(in the rows, 128 means zero)
These are runs of 7 systems, one row a step. Runs of the same system follow the same rule from any start.
seq 1, z_107 (10 x 18):
[[217 173 126 117  97 139 153 101 144 141 113  96 155  34 129 130  90 143]
 [154 121 114 128 172 218 119 164 179 118  93 156 118  68  91 112  97 167]
 [169  98 121 126 201 124 108 166 199 196 137 162 115 131 140 105 175  89]
 [154  79 125 146 152 106 203 148 137 150 145  95 206 100 181 126 124  81]
 [ 71  95 116 147 158 147 193 158 144  41 115 122 123  89  81 122 140 113]
 [112 147 178 118 185  99 127 110 131 124 184 135  96 145  79 123 217 111]
 [121 134 188 125 165 115 147 140  47 147 160  98 197 159 185 136 114 151]
 [ 31 116  85 127 109 124 108 184 113  56  95 122 120 153 167 135 109 155]
 [ 98 145 107 101  81  77  69  59 165 138 174 113  86 150 106 157 200 120]
 [164 119 168 141  97 162 143  46  61 169 144 102 167 151 131 180  76 160]]
seq 2, z_282, 10 rows:
[[108 156 117 137 125  99 176 155  87 183  97 141 154  96 206 119  91 129]
 [ 91 192  79 119 122  74 125 152 180 129 116 162 130  87 139 104 142 137]
 [140 140 144 131 144 115 104  95 190 145 171 166 167  95  63 120 143 140]
 [155  82 173 175 178 133 113 144 121 125 124 159 160 126 113 163  78 140]
 [153 123 112 147 167 102 113 194 132  98  92 116  99 176 175 139 139 110]
 [142 144 100  96 123 133 152 124 160  88 157  71 142 153 121  99 183 110]
 [ 84  76 157 127 122 181 165  96 105 102 157 123 137  99  70 121 128 129]
 [ 95  97 161 149 142 113 115 131  68 168 117 163  73 152 147 152 132 105]
 [141 185 109 122 111  67 128 125 107 150 132  88 153 166 200 136 137 129]
 [ 90 167  94 106  89 141 129 110 160  70 129 102 162  84 107 128 114 177]]
seq 3, z_134 (10 x 18):
[[161 117 148 153 131 106 144 130  99 112 127 107 151 157 140 145 113 111]
 [134 134 145 110 121 135 138 155 106  78 128  95 146 114 126 104 127 133]
 [120 127 143 100 125 154  95 120 141 119 151 122 119 108 100 113 154 143]
 [121  93 129 129 132 165 118  99 127 175 140 135 127 136 129 147 127 130]
 [115 118 107 135 119 130 151 142 102 151 102 119 114 137 175 129 117 115]
 [122 184 108 115 114  99 140 128 135 117 118 114 114 112 143 116 150 129]
 [125 155 135 138 131 130 128  92 149 118 135 150 136 119  81 140 126 149]
 [135  99 144 159 132 135 117 135 112 136 116 169 127 155 110 131  92 123]
 [162 127 130 122 115 106 116 159 112 141 122 113 141 139 169 106 120 107]
 [135 141 114 103 118 136 138 128 152 105 136  92 156  83 134 122 135 146]]
seq 4, z_742 (10 x 18):
[[166  77  77 160 139 162  99 154 187 100  91 124 137 175 136 155  88 125]
 [177  97  93 141 129 142 162 123 166  89 115  93  86 166 100 130 159  70]
 [146 134 157 127 136 146 191  92  95 127 150 123  98 152  72  94 168  85]
 [ 98 147 169 128 113 117 167 139  48 150 132 162 128 136 119  77 113 108]
 [ 85 140 143 110  98  65  99 165 100 139 144 137 168 111 178 100 123 127]
 [107 115 136 109 116 105  90 122 151 114 157  95 183  77 154 159 133 162]
 [121  97 130 134 153 171 108 113 148 106 115 115 107  86 119 188 118 167]
 [152 118 108 149 174 159 113 130 139 148  96 137  71 175 143 160 134 129]
 [148 145  84 143 126 133 162 106 140 149 124 121 134 208 138 120 130 111]
 [111 154 106 130  72 118 170 103 126 103 128 140 131 131  83  93 123 106]]
seq 5, z_742:
[[208 214 144 117 105 127 137  71 134 114 142  97 164 125  92 130 115 163]
 [145 177 131 105 103 200 129 161  98  99  82 140 115  78 102  73  72 172]
 [161 122 115  82 131 146  53 203 155 170 111 145 103 118 166  64 136 118]
 [164  67 108 117 135 159 148 116 171 189 161  92 198 114 162 124 131 114]
 [101  73  96 158 134 155 209 126 145 115  92 138 101  59 109 146 119  94]
 [130 138 152 149 192  70 136 148 146 158 129 180  64 133 107 126 188  80]
 [135 151 166 159 173 100 168 113 107 152 169 147 218 188 127 120 109 141]
 [ 61 124 116 147  91 107 148 176 104  37  98 140 162 118 123 114  76 140]
 [127 118 155  99 125  75  31 159 147  80 157 110  90 124 115 130 187 117]
 [166  89 174 119 151 191 116  74  98 146 172  75 174 156 126 173 120 169]]
seq 6, z_128, 10 rows:
[[145 149 191 143 218  95 134 167  94 146 138 128 162 128 171 147 135 144]
 [ 86 173  99 115 147  96 150 172 142  64 137  85 172 153 169 116 147 153]
 [ 75 107  97 111 107 151 111  82 186  86 172 114 151 144  70 130 157 147]
 [112  71 169 156 131 161  97  75  98 147 148 155 120 161  87 175 107 141]
 [129 156 163 147 132  92 131 138  39 117 101 114  90 172 171 158 121 125]
 [137 202  82  93  70 110 163 110 116 105 122  66 123 134 157 104 154 125]
 [106 113  92 112  67 200 147  74 156 152 138 144 149  96  79 101  99 148]
 [108  88 168 144 120 151  74 143  93 175 112 202  94 111 110 125  87 130]
 [174 157 137 124 133  58  92 172 104 157 101 107 104 130 216 144 136 109]
 [153 157  53 126 113 120 180 132 189 104 105  76 161 104 164 128 126 123]]
seq 7, z_107 (10 x 18):
[[147 172 121  94 122 148 125 110  94 164 135  84 120 163 172 120 147 144]
 [ 87 117  92 115  83 171 118 132 115 141 120 133 151 137 145 101  86 155]
 [105 104 115 138  88 109  92 114 148 146 127 175  95 126  96 125 126 102]
 [187 144 159 150 117  91 147  93 105 165 125 132 128 108 131 151 117 104]
 [150 166 116 139 140 154 162 156 114  99  81 126 129  99 138 126  86 151]
 [126 156  98 104 141 137  92 153 189 124 129 143 113 123 107  95 158 140]
 [157  97 150 121 136 126 116 107 144 174 172 121 183 117 135 126 132 125]
 [122  66 132 156 147 151 154 163 110 101  95 126 137 108 139 149  87 119]
 [121 140 108 123 147 103 138 144 155 108 116 124  64 131 124 128 187  91]
 [137 157 147 110 131 123 167  83 111 157 174  92 169 123 132 120 153 133]]
seq 8, z_128 (10 x 18):
[[191  87 138 121 140 206 123  86 140 158 140 104 131 124 104 143 122 138]
 [112  93 146 146 165 167 157 178  70 129  92 145  99 133 149 116 100 120]
 [110 155 121  95 123  73 130 157 127 129 138 107  86 129 161  99 198  87]
 [137 110 103 126 114 123 170  70 171 171 167 106 193 112 132 136 136 119]
 [ 84 111 150 168 142 141 149 130 113 111 107 196 143  94  81 138  73 147]
 [141 183 169 111 146  77  54 152 115 123 135 146  91 139 129 121 164 138]
 [180 134  98 116 117 129 127 120 145 140 140  59 197 160 188 141 116 148]
 [ 74  88  86 144 110 186 168 147 134  61  85 135 122 115  97 125  89 132]
 [121 121 152 106 132 130  73 107 137 149 151 157  36 129  76 120 195 105]
 [193 110 155 142 147 117 155 100  94 212 147 101 174 165 195 154 113 115]]
seq 9, z_282:
[[152 117 122 147 107 161 191 125  95 139 109 139 145 148 118  89  86  99]
 [109 136 136 128  99  98 149 172  94 118 101 160 102 101 123  80 115  90]
 [139 162 158  97 127  78 112 138 125 153 155 134 135  88 134  93 167 110]
 [118 129 159 116 155 131 112 143 136 132 154 121 197  75 148 133 116 174]
 [ 93  96 107 136 171 142  91 164 170 130 112 148 121 127 151 156 126 154]
 [153 110  89 142 148 117 128 106 182 153 141 117 128 184 138 150 160 102]
 [138 108 122 161 122 139 193  97 121  88 126 105 159 139 100 146 107 114]
 [105 132 148 143 128 130 152 136  86  90  98 151  60 131  88 124 132 105]
 [145 172 162 104 125 103 121 120  85 156 156 125 115 163 134  94 159 114]
 [102 140 143 104  96 132 110 137  95 105 145 104 200 108 150 115  92 175]]
seq 10, z_946 (10 x 18):
[[155 141 118 116 108 185 139 125 116 100 100 109  91 118 105 120 117 135]
 [146 140 127 104 116 158 131 108 113 164 135 121  89 139 119  96 155 110]
 [132 112 138 130 121 131 154 125  97 188 133 140 137 122 148 103 114 104]
 [110 116 128 137 113 101 139 152 124 141 108 152 118  80 141 118 118 108]
 [134 149 132 121 131  88 109 124 160 137 140 133 134  91 132 136 151 126]
 [140 138 136 143 163 133 119 127 147 143 132 143 168 120 133 143 112 158]
 [118 113 107 140 154 146 119 163 149 108 108 146 119 148 131 128 118 132]
 [137 121 106 119 120 121 128 128 157 112 143 103 132 155 131 122 159 107]
 [131 113 140 136 129 147 164 103 116 123 148 113 167 120 110 131 117 133]
 [101 121 147 135 139 138 142 135 103 104 115 142  92 122 102 125 133 122]]
seq 11, z_134:
[[113 186 147  90 136 186 106  89  96 129 140 108  92 135 112 137 151 193]
 [ 95 140 113 119  93 186  97  90  94 177 126 160 120 183 121 116  94 169]
 [122 144  88 122  46 119 107 121 106 165  91 145 106 143 159 104  89 117]
 [172 185 101 123  77 101 137 111 147 137  94 122 106  73 137 131 111 123]
 [179 163 132 151 152 157 146 122 156 126  95 161 120  86  87 134  93 144]
 [169 118 136 153 167 147 127 171 141 155 107 181 136 154 114  92  98 115]
 [154 106 110 123 127 108 131 166 156 154 142 131 181 138 154  83 125  96]
 [115  93 106 123 127 114 149 142 177 100 140 109 160  68 125 128 142 107]
 [120  89 146 141 184 122 136 136 156 112 132 137  93 103 107 160 167 110]
 [126 112 154 147 186 113 150 121 109 150 149 125 138 176 145 147 153 115]]
seq 12, z_623:
[[118 134 148 107 122 190 125 119 114 100 121 119 121  59 100 129 108 174]
 [146 126 128 109 153 147  76 152 141 173 115 147  63 137 145 118 156 123]
 [160 135 124 126 130 107 150 119 114 190 147 100 177 161 192 124 124 119]
 [ 84 131  79 137 100 150 185 129 124 103  92 117 145  97 146 134  92 145]
 [131 123 104 138 117 109 120 121 176 124 114 164  53 117  83 121 164  84]
 [186 121 185 158 148 106 138  97 115 162 168 153 178 152  96 127 114 107]
 [ 98 147 148 138 143 145 136 182  76  76  96 139 159 126 147 123  69 173]
 [116 151 101  87 124  95  75 176 177  92 123 109  86 104 145 106 185 120]
 [172  88 138 112 128 148 127  70 170 178 189  93 184 100 117 138 146 127]
 [102  81 123 162 153 206 155 135  86 133  85 142 114 141 146 164  65 156]]
seq 13, z_623 (10 x 18):
[[158  90 140 146  99  83  88 125 151  48 119 102  84  96  94 178 147  98]
 [207 148 182 129 183 155 136  94 126 109 153  86 131 131  93 165 152 147]
 [100 162 132 101 179 209 130 153  99 126 122 122 130 171 142 102 123 187]
 [ 70 123  86  84  96 118  94 155 137 152 142 122 109 163 169  79 169 114]
 [121  74 125 124  65 104 151  73 121 164 163 103 156  96 136 142 131  89]
 [128 119 145 167 122 144 166  95  85 120  87 144  85  87 111 177  89 134]
 [153 202 138 138 157  83 118 141 128 132 106 155  76 155 126 123 153 119]
 [146 179 130 111 116 115 122 118 142 149 163 131 213 137 127  87 115 154]
 [ 97  94 104 119  91 183  96 157 139 109 103 143 147  92 123 105  70 159]
 [173  83 117 129 127 109  89 156 149 134 108 119  61 133 150 142 159  79]]
seq 14, z_946 (10 x 18):
[[135  74  66 104 108 164  70 122 197 149 117 101  85 109 157 160 149 129]
 [188  91 103 150 146 156 174  58 168 183 132  97 134 126 136 185 132 108]
 [133 130 117 182 163 147 229 116 123 135  87 172 104 120  93 134 106  93]
 [117 172 129 136 136  63 159 150 143 119 136 173  99 151  85  67 172  70]
 [131 150 177 121 128  79 114 148 114 131 183 141 226 130 117  71 118 130]
 [ 88  91 163 122 143 151  76 199 106  74 127 139 165  84 132 122  89 171]
 [125 105 117  93 149 135  59 154 158  98 131  67  77 128 167 163 186 141]
 [147 125 100 119 146 166 161  71 136 162 144  54 159 161 182 181 139 158]
 [ 73 116  88 168 114 185 206  88 110 122  84 154  98 143 103 152  93 135]
 [123 150 124 142  92  72 139  88 123 125 136 156  58 177  71 114 177  61]]

Name the system that made each run.
seq 15, 2 rows:
[[122 133 129 115 107 134  98 168  86  20  87  79  49 144 123 132 146 124]
 [188 181 152  84 115 152 102  64 118 149 169  87  92 158  94 117 188 136]]
 : z_134
seq 16, 2 rows:
[[140  82 134 123 161 180 117 125 157 124 151 119 148 133 103 124 142 137]
 [106  75 158 144 167 140 137 156  97 120 128 131 121 151 137 140 135 117]]
 : z_128
seq 17 (2 x 18):
[[158 104 133 152 219 158 119 218 138  84  99 115 158 170 167 140 107 147]
 [115  93  75  99 136 104 111 173 187  89 145  72 119 163 169 109 197  90]]
 : z_107
seq 18, 2 rows:
[[101 143 136 118 154 125 114 123 154  96 144 120 126  96 111 150 157 156]
 [128 114 138 133 165 156 109 103 139 142 146 133 129 167 116 152 139 148]]
 : z_282
seq 19, 2 rows:
[[166 142 153 111 157 176 130 126 110  69 130  59 133 134 127 158 137 171]
 [107 107 106  94 148 194  92 158 129 119 128 102  94 173 150 110 153 152]]
 : z_107
seq 20, 2 rows:
[[166 166 112 130 128 141 118 157 139 124  84 140 105 109 137 114 102 138]
 [161 151 101 108 124 135 106 136 176 153 131 129 137 106 132 105 138 133]]
 : z_107
seq 21 (2 x 18):
[[108 110 122 130 128  96  67 155 101 162 125 127 132 196 205 146 122 135]
 [119 154  89 115  79  84 153 105 125 103 130  51 157 124 185 156 133 133]]
 : z_623
seq 22:
[[111 118 138 137 126 157 196 125  74 129 113 147  69 144  95  94 136  84]
 [118 153 150 108  97  62 149 133  87 155 147 132 115 131 137  82 165  75]]
 : z_946
seq 23 (2 x 18):
[[124 157 129 135 181 119 148 145 116 169 101 129 125  92 190 159 123 155]
 [ 98 159  81 131 164 121 127 139 186 136 122 140 153 145 152 138 132 157]]
 : z_742
seq 24 (2 x 18):
[[119 108 132 119 130 149  97 179 133  54 111 119  94 117 103 111 137 127]
 [154  88 156 110 151 154  95 127 118 148 159 102 116 172 128 120 163 114]]
 : z_742
seq 25:
[[ 84 220 136 107 115  79 152 148  66 137 121 137 134 128 171  87 128 142]
 [101 167  87  91  52 103  94 102 163 138 156 113 185 109 138 100 127 154]]
 : z_128
seq 26, 2 rows:
[[146 119 139  95  96 111 133 122 117 170 143 103 119  61 153 101 151  92]
 [143 120 139 141 141 147 167 109 118 177 109 137 125  57 144 149 102 132]]
 : z_623
seq 27:
[[138  90 144 135 137 131 128 134  87 158 127 102 140 140 187 158 117 126]
 [ 93 148  92 129 120 107 170 145 119 101  99 107 102 117 163 136 137 115]]
 : z_128
seq 28 (2 x 18):
[[100  96 120 120 129 121 134 117 158 143 153 119 178  87 144 138 132 131]
 [ 93  93 119 138 158 123 126 147 141 113 111 132 100 107 143 161 140 129]]
 : z_134
seq 29, 2 rows:
[[130 126 136 137 164  78 150 192 150  94 129 130 152  94 139  98 140  96]
 [116 105 142 130 171 125 132 145 176 104 157 129 170  69 110 133 143 136]]
 : z_623
seq 30:
[[116 104  87 136  74  89  87 111 181 116 138  97 207 105 172 174  90 156]
 [145  74 109 166 113 169 116  76 171  83 110 121  92 118  74 205 112 133]]
 : z_107
